In the rows, 128 means zero.
Named turns come first, each shown by rows before and after it. Which turns, in which order, take the first row of each pair that follows to the second? Write the first one first, as in the answered first pair.
turn K126:
[136 159 185  94 116 178 143  88 174 141 175 127 145 105 122  86 121 174
 168 115  97 129 130 130 129  99  93 157 130  94 120 114 180  68 135 129
 137  93] => [137 176 169 110 114 166 131  76 171 152 174 107 144 102 152  97 130 159
 163 115  82 160  96 141 138  77 121 153 121 103 129 136 172  95 104 100
 148  95]
[144 120  95 158 106 132 116 110 120 108 132 134 148 118 123 138 122  98
 127 107 101 129 125 116 115 145 126 122 140 105 131 143 121 132 140 127
 150 164] => [146 124  89 159 108 127 115 106 120 113 122 123 147 115 122 133 116 102
 124 112 103 126 123 123 116 147 129 126 134 106 127 139 120 132 135 130
 147 164]
[113 158 140 128 139 109 138 126 121 151 126 140 122 105 141 118 133 164
 140 104 123 150 137 127 129  99 122 116 107 122  98 114 149 109 123 145
 105 120] => [113 163 141 127 131 115 135 121 123 154 125 137 126 100 147 114 135 159
 134 102 118 157 131 133 126  95 131 113 107 127 104 120 153 115 116 134
 112 117]
turn K889:
[119 160 122 191 115 100 111  88 114 156  90 146 104 118 125 154 132 117
 109 107  77 139  84 124 135  74 166 122  82 133 110 136 115 132 126 111
 129 151] => [125 166 136 173  95 111  99  91 114 127 150 140 105 135 125 175 125 119
 111  99  73 145  82  96 123  81 135 131 109 123 139 154 162 131 143  99
 147 155]
[143 121 117 163 129 147 125 121  92 103 129 147 131 135 123 162 132  70
 124 146 106 132 138 138 147 155 156 110 124 128 127 136  85 124 142 114
 125 125] => [146 131 114 161 125 147 121 115  94 102 139 141 130 138 127 163 128  70
 121 149 102 135 122 136 144 153 157 114 130 130 136 140  96 133 138 101
 140 128]
[136 165 133  99 147 117  90  97 136  86 146 117 138 169 131 121 131 123
  90 118 110 186 158 165 135 114 117 115 132 169 126 113 184 152  93 100
 165 121] => [118 156 155  98 161 124 115 103 133  77 161 157 139 181 110 123 141 116
  99 101 119 171 192 141 138 119 106 103 123 166 110 102 177 113 122 141
 133 115]
turn K722:
[117 145 128 129 133 154 139 120 125 157 146 155 138 132 150 123 131 103
 114 103 126 180 112 117 142 132 132 118 126 137 120 132 119 124 120 133
 118 120] => [123 147 132 114 129 155 128 122 125 154 166 139 134 130 142 127 120 127
 116 107 123 177 113 118 122 126 115 134 140 132 128 129 149 126 125 122
 139 122]
[134  91 134 123 119 140 110 124 100 146 127 150 126 116 107 114 119 135
 118 122 132 114 148 131  83 116  85 131 144 109 113 114 134 118 165 142
 123 123] => [134  91 130 133 120 139 117 127 100 158 101 152 122 103 111 109 123 130
 119 126 132 115 145 143  90 111  98 132 130 116 104 108 109 119 154 148
 112 122]
[104 139  96 131  96 127 137 115 116 157 135 125 119 113 137 114 153 125
 119 125 119 176  89 150 123 108 159 117 126 167 153  93 143 138 115  95
 145 106] => [101 140 100 141 100 127 146 117 118 149 147 141 120 122 137 127 170  98
 122 117 121 174  93 138 146 114 165 116 122 169 151 104 125 121 115 104
 133 103]
[100 136 126 127 127 128 124 115 115 117 157 162 133 122 134 129 131 127
 126 117 120 162 115 122 133 109 130 126 121 139 131 138 139 121 120 128
 127 128] => [106 139 123 112 125 125 117 109 116 118 145 147 128 115 136 119 120 145
 129 123 118 160 112 137 117 100 127 133 124 138 128 132 151 131 117 117
 141 130]

Between the rows of a pair lie 2 to 3 turns.
[140 129 136 126 140 114 130 149 115 113 132 124 142 135 163 164 120 124
  99 101 137 163  68 104 178 137 106 110 116  65 163 140 123 142  97 113
 134 138] => [149 128 120 127 143 101 133 154 112 129  90 112 133 118 161 145 115 139
 103 121 139 161  64 133 169 127 121 114 102  66 152 132 114 153  83 102
 129 147]  K722, K722
[120 101  97 125 140 110 131 137 126 145 121 133 110 123  97 109 126 140
 117 132 156  93 124 148  94 137 137 107 108 144 113  79 131 116 122 163
 112  99] => [121 108  83 150 141 108 126 133 128 143 123 143 110 139 119 124 146 101
 112 131 147 112  97 143 131 136 161 101  99 158 124 110 103 127 106 143
 112  94]  K889, K722
[141 119 129 180 108 142 152 111 146  93 144 116 144 156 136 172 149  91
 113 106 118 110 107 122 174 175 133 126 131 103 137 157  79 149 119 112
 141 129] => [145 117 145 129  99 148 148 120 143  99 138 101 133 124 100 139 112 183
 126 120 128  86 152 138 105 162  75 143 157  83 130 109 152 135 152 121
 162 134]  K722, K889, K722
[135 128 126 134 129 112 114 100 128 124 161 129 120 156 157 147 133  94
 117 128 116 143  98 112 152 121 157 129 123 133 132 157 137 145 124 119
 143 122] => [118 121 150 113 131 120 132 112 119 110 183 154 125 151 138 142 126 113
 127 112 125 123 140  93 138 128 127 122 132 118 127 141 152 111 159 153
 127 115]  K722, K889
[123 119 149 102 136 131 152 129 121 134 105 107 127  84  81  89 112 195
 112 151 139  55 153 133  87 150  82 147 150  93 136  96 184 102 136 139
 134 128] => [ 97 109 162 142 155 134 182 130 123 122 123 164 149 122  92 117 146 110
 111 116 143  61 163  93 155 169 115 115 123 101 120 125 109  62 146 183
  76 113]  K722, K722
[115 151 131 124 141 113 124 103 125 171 111 164 110 109 156 115 129 132
 137 102 127 142 121 149 129  78 148 126  97 150 110 108 131 112 115 151
  91 131] => [120 155 132 110 137 117 113 106 124 168 120 148  99 104 154 113 114 162
 137 110 127 145 123 159 109  74 135 130 110 143 119 106 163 117 116 138
 114 135]  K722, K722, K722
[131 117  97 122 151 142 123  94 172 111 135 110  89 192 150 152 164  92
 134 117 144  92 121 145 160 158 144 142 124 121 141 189 104 160 154 137
 135 126] => [134 116 116  82 150 145 119 107 166 118 136  99  88 171 126 126 142 165
 136 130 163  71 156 153 107 147 100 157 138 109 136 153 160 149 179 148
 152 134]  K722, K889, K722
[152 118 116 155 133 124 130 144 139 132 102  92 117 128 112 132 123  93
  96 154 117 110 153 131 141 155 105 138 147 143 141 132 117 140 128 115
 149 129] => [153 126 120 152 138 129 123 142 141 120 140  99 121 134 121 145 132  81
 100 146 105 130 144 114 144 150  98 134 154 146 152 148 132 143 133 106
 156 127]  K889, K126, K126
[126 108 145  93 106 133 110 151 106 115 150 127 114 129  94 129 120 170
 147 136 148 121 153 110  92 120  69 132 144 103 114 112 185 125 143 127
 148 149] => [108  98 140 118 131 124 136 157 107 138 103 162 121 125  82 118 138 146
 150 130 159 114 180 119 119 118 108 108 109 115  80 100 118  97 137 158
  91 142]  K889, K722
[123 115 153  94 122 121 146 158 119 121  91 152 123 110 110 108  82 174
 151 115 133 109 170 121 120 143 122 132 173 117 114  89 136 125 137 159
 127 127] => [140 126 122 138 119 111 122 140 134 135  72 120 117 118 149 126  98 122
 131 135 102 139 103 143 156 140 184 136 159 126 125 133  97 185  74 104
 148 132]  K889, K722, K889
[138 105 119 153 129 131 146 147 129 104 130 106 137 152 123 144 120 110
 129 145 144 101 122 109 159 166 134 135 144 125 138 137 109 127 132 128
 132 132] => [137 101 112 153 131 130 148 149 128 121  94 104 138 131 113 127 122 128
 128 147 147  90 135 126 147 158 133 137 130 130 125 113 108 127 131 130
 120 134]  K722, K889, K889
[122 161 109 149 144 102 145 116 126 138  94 118 134 118 137 105 140 121
 141 126 140 137 119 158 114  97 139 118 108 124 125 121  87 129 108 103
 113 131] => [126 165 109 148 138 107 131 118 126 132 113 111 131 124 147 121 141 126
 134 126 128 152  98 153 115  97 143 120 122 124 140 133 102 150 102  80
 128 129]  K889, K722
[118 102 157 158 121  78 114 145 126 154  83 112 135  89  68 112 106 142
 106 174 159  65 137 120 123 170  84 165 157 151 129  47 103 103 148 134
 139 161] => [112 105 174 155 118  90 120 151 125 123 141 138 148 120  73 133 114 109
 109 148 158  74 142  80 142 182  74 157 163 151 136  68 102  84 174 151
 128 153]  K722, K722
[147 124 119 168 135 158 122 130 144 146 112 130 103 157 132 135 148  66
 153 117 123 134  87 125 146 118 159 140 120 141 119 141  79 133 134 119
 123 125] => [155 136 124 144 116 166 100 132 143 136 150 106 104 151 134 141 133 100
 149 122 113 140  70 123 118 117 130 158 149 132 144 147 139 151 142  92
 165 123]  K889, K722
[116 139 142 107 135 125 126 132 121 133 113 133 110 102 135 109 106 183
 122 127 144 113 152 156  77  91  98 128 133 130 104 100 163 105 141 155
 128 130] => [136 152 117 132 126 116 108 118 128 144  91 101 107 100 166 115 112 156
 107 138 125 136  99 176  97  80 138 130 119 138 110 126 135 149  96 115
 148 135]  K722, K889
[115 139 153 111 125 132 121 121 113 131 108 138 115 119 113 114 111 169
 133 133 136 122 154 129  97 109 100 148 135 117 108 103 163 105 131 138
 134 134] => [102 133 152 134 135 130 139 123 121 127 116 171 121 137 119 126 131 121
 139 108 138 122 158 112 130 126 117 134 119 123 101 113 118  87 137 164
  99 126]  K722, K722
[142 116  92 135 136 136 119 127 141 137 102  72 119  99 123 138 112 143
 115 157 131 136  87 149 106 137 116 171 160 122 136 165 138 183 101  67
 179 150] => [112 114 105 152 140 142 144 130 144 103 153 127 144 146 135 177 141  64
 114 119 132 150  97  88 167 161 136 147 156 126 139 198  84 139 125 107
 131 134]  K722, K722
[146 102 162  78 115 147 136 149 115 133 139 134 136 121  97 130 122 175
 131 122 131  92 159 109  88 146  68 144 164 135 134 107 167 115 169 142
 128 142] => [130 105 167  95 126 149 152 152 114 119 159 168 147 143 102 147 137 126
 133 101 134  98 164  92 118 153  84 131 152 140 130 122 126  97 182 163
  97 136]  K722, K722, K722
